(in the rows, 100 means zero)
T: rows in 4 groups, each row roughly a mix of its group's directions
T (124 x 10)
0:  92 131 103 122 104 133 114  93  92 120
1: 122 104 118 132  77 113 117  78 102 107
2: 107  97 125  84 118 105 120  94 134  80
3:  97 105  79  89  91  95  54 107  82 111
4:  87  92  90  97 120  79  68  76 123 108
5: 109 103 117 104 115 114 124 133  72 109
6:  79 115 103  98 104  76  82 136  90 119
7:  60  82 108  98 106 106  70  97  88 116
8:  73 117  77  90  91  90  96 126  71 105
9:  92  90  90  92 143  73 109  93 112  88
10:  81 121 123  84 104 104 124 100 115  69
11:  93  92  71 126  89  94 120  91  79 125
12:  84 128 109  87  63  81  95  96  86  89
13:  97  85 114  82 103 110  78 127 110 134
14:  87  93 119 117  65  99 109 108 132  92
15:  95  87 102  67  95  65  99 126 104 108
16: 102 103  70  99 106 121  79 116  74 125
17: 118  79  92 100 117 124 133 110  85 114
18: 120 117  77  76 121 107 106 103  69 107
19: 120  84  89  77  98 110 105  74 133 109
20: 107  89 113  64  89 116 126  84  87  85
21:  82 118  98  91 102  83  95  60  75  92
22:  99 110  87  90 103  87  86 100  50 113
23:  82 105 127  99  62  94 126  99  91  91
24: 117  75 104  86 106  99  89  72  67  89
25: 106  79  92  68 121  83  98  87  70 102
26:  66 102 102 101  87  94 127 110  96  66
27: 114  67  98 101 118  81  89  78 114  77
28: 131  86 100  64  92  96 120  79 108  99
29: 102  97 115 105  93 116 149 117  89 104
30:  76  96  83  88  94  67  76 125 100 100
31: 123  95 102 109 125  96  66  72  98  90
32: 112  65 111  94  91  66 102 114  87 116
33: 116  75 123  64 111 106 115  95  98 114
34:  88  74  86 117  61 100 119 109  94 111
35: 113 104 106 113 112 109 114 143 124 110
36:  93 106  75  87  97  78  77  66  85 104
37: 115  78  89 108  96 131  91  67 109  87
38:  86  97  97  63  85 118  82 112 113 125
39:  80  98 126  81  89  63  99  83 112  99
40: 108  66 109  82  72  94 112 115 120  87
41: 136  62 105 102 109 102  79  92  96 104
42:  90 140 120  92 121  79  87 103  93  92
43: 142 100  96  98  93  93 107  86  87  68
44:  88 118 100  85  98  70  91 132 105  75
45: 100  88  88 118  88 108  97  90 149  93
46:  89  75  79  92  92  70  84 103  86  74
47: 106 127 105 110 129  83  74  78  89 101
48: 121 136  85  98 102  98 119 106 108  69
49:  92 107 122 131  83 101 124  73 109  91
50: 128  92  99  97 124 116 101 107 117 136
51:  97 132 128 114  88  98 111  92 132 102
52:  74  88 111  79 119 120 100  86  91 131
53: 102 102 100  86 104 111  56  80  89  76
54:  90  92 105  98  87 142  89 128  94  83
55:  75 136  89 106 109 110  90  97  70  92
56: 102  83 115  80  97  62 112 122  88 115
57:  99  79  66 122 102  86  83  93  77 114
58:  62 122 113 113 105  95 113 129 104 105
59:  92  96  86 131 106 101  58  91 117  97
60: 107  93  68  87  93  78 104  73 121  81
61:  99 117 119  70 114  87  87  86 126  79
62:  82 100  75 112 102  69  80 125 116 103
63: 114  97 103  92 117  92 118 119 121 140
64:  64 115  81 110 116  79  90  93 105 123
65:  85 106 105  91  86  94  82 125  58  94
66: 117 114 119 106 100 128  88 102  63 115
67: 136  97 107  70 102  81 122  91 105 111
68: 106  96  78 117  82 121  85 106  75 129
69: 106 101 118  73 113  83 130  85  86 123
70: 112  80 131  80  92 104  79  95  91  72
71: 115  95  74 102 128 109  69  97  83 117
72:  91 102 125 101  97  95 108 107 141 128
73: 111 106 123 131 109 128  99 100  71 102
74:  99 120 126  79 113  83 100 108 134  88
75: 110  86  87  65 111 126  93 128 105 102
76:  75 102  91 131 116  85  77 118 116 110
77: 107  70 102 107 102 108 135 101 129 114
78: 109 106 111  99  90 112 137 125 130  97
79: 104 100  87  95 117 105  58  77 116  84
80:  77  92  88  89 109  75  67 103  78  85
81:  93  82  96 109 109 109 112  78  89 144
82:  96 133 105 104 129  86  70 107 114  93
83: 116 109  86  94 111 129  88  77 102  67
84:  85  86  84  84 102  79  80 115 133 117
85:  69 113 112 129 104  94 114 120  86  80
86:  69  99 104  84 100  95 109 123 135 115
87:  81  88 113 130 105 135 111  97 116  88
88:  96 136  69 104 118 111 102  91 118  84
89:  92  95  88  86  81  71  94  81 136 103
90: 111  94  85 104 137  70  81  91  98 114
91:  67  98 117 103  97 130 120 112 122 101
92:  89  82  92 100 108  78 119  98 143  92
93:  83  95  95 106 133  81 135  94 118 101
94:  59 101  95 119 101  80 103 123 108  82
95:  72 122  70 116 111  75  93  96  92 108
96:  98  64  69 122 105 116 112  92  97 112
97:  91 115  99  83  93  68  60  91 106  97
98:  96 126 103  83  95 107 112 134  99 132
99:  70 106  99 108 107  74  85 135 106 111
100:  94 135 111 117 115 102  85  72  86  86
101: 100  90 116 110 124  91 126 125  82 125
102: 110 113 115  73 111  92  79 116 133  88
103: 128  88 107  99  87 128  93  95  87  65
104:  97  95 120 123  79  59  95  97 101 114
105: 117 128  98  98 137 108  98 126 113  98
106: 122  92 120  66 106  85 130 103  95 111
107: 107 116 104  64  92  89 137  94 113 105
108:  94 126  92  78  91  98 119  64 100  82
109: 101 114  63 100 117  98  83  86  89  70
110: 108 135  81 116  95  72 107 103 101  76
111: 117 114 115  86  96  97 145  88  91  90
112: 119  94 106 107 140  89 106  85 123 119
113:  92 138  95  78  78  79  91  89 103  87
114: 103 139  82  88 103  92  67  98  99  89
115:  97  83  96 109  89 115  92  74 139  81
116:  86 101  90 113 107 149  97  81  98 110
117: 109 102 102 115  64 124  75  92  79  98
118: 116 114 131 118  84  72  90  82 107 110
119: 120  83  99 114  77  73  93 112  75  81
120: 103  74  97 106 109 115  62 106 117 123
121:  77 111 107  93 120 113  98  79 131 125
122: 111 104  74  96 118  91 101 112  65 127
123: 121  98  70 121  91 116  90 100  86  69
which group is each row in? (one row of each group first)
121  83 102  98 110 118  87 128 135  97 | (87)
 55 118  99 111  99  92  82 118 110 108 | (61)
114 110 112  97 132  73  77  79 106  89 | (30)
 89 100 106 113 107 131 118  89 139 109 | (22)

 79 111 103  97  93 124  68 121  86 122 | (22)
 72  84 108 115 102 106  73  74  87 121 | (61)
 83 106 116 141 113  99 120 110  93  81 | (22)
105  96  54 116  89 108 114  81 103 112 | (87)
118 108 115  90  91 144 106  84  84 110 | (22)
 99 109  76 112  97  96  70 103  95  61 | (61)
 87  87  84  76 120 132  90 117 119 104 | (61)
82 97 80 96 93 88 75 97 72 69 | (30)
132  84  82 118  99 130 109  85 114 105 | (61)
104  90 118 107  98 117 147 118 103 104 | (87)
112 125 110 107 113 117 119 137 114  96 | (87)
 78 104 113  67  88  85 123 127 101 101 | (22)
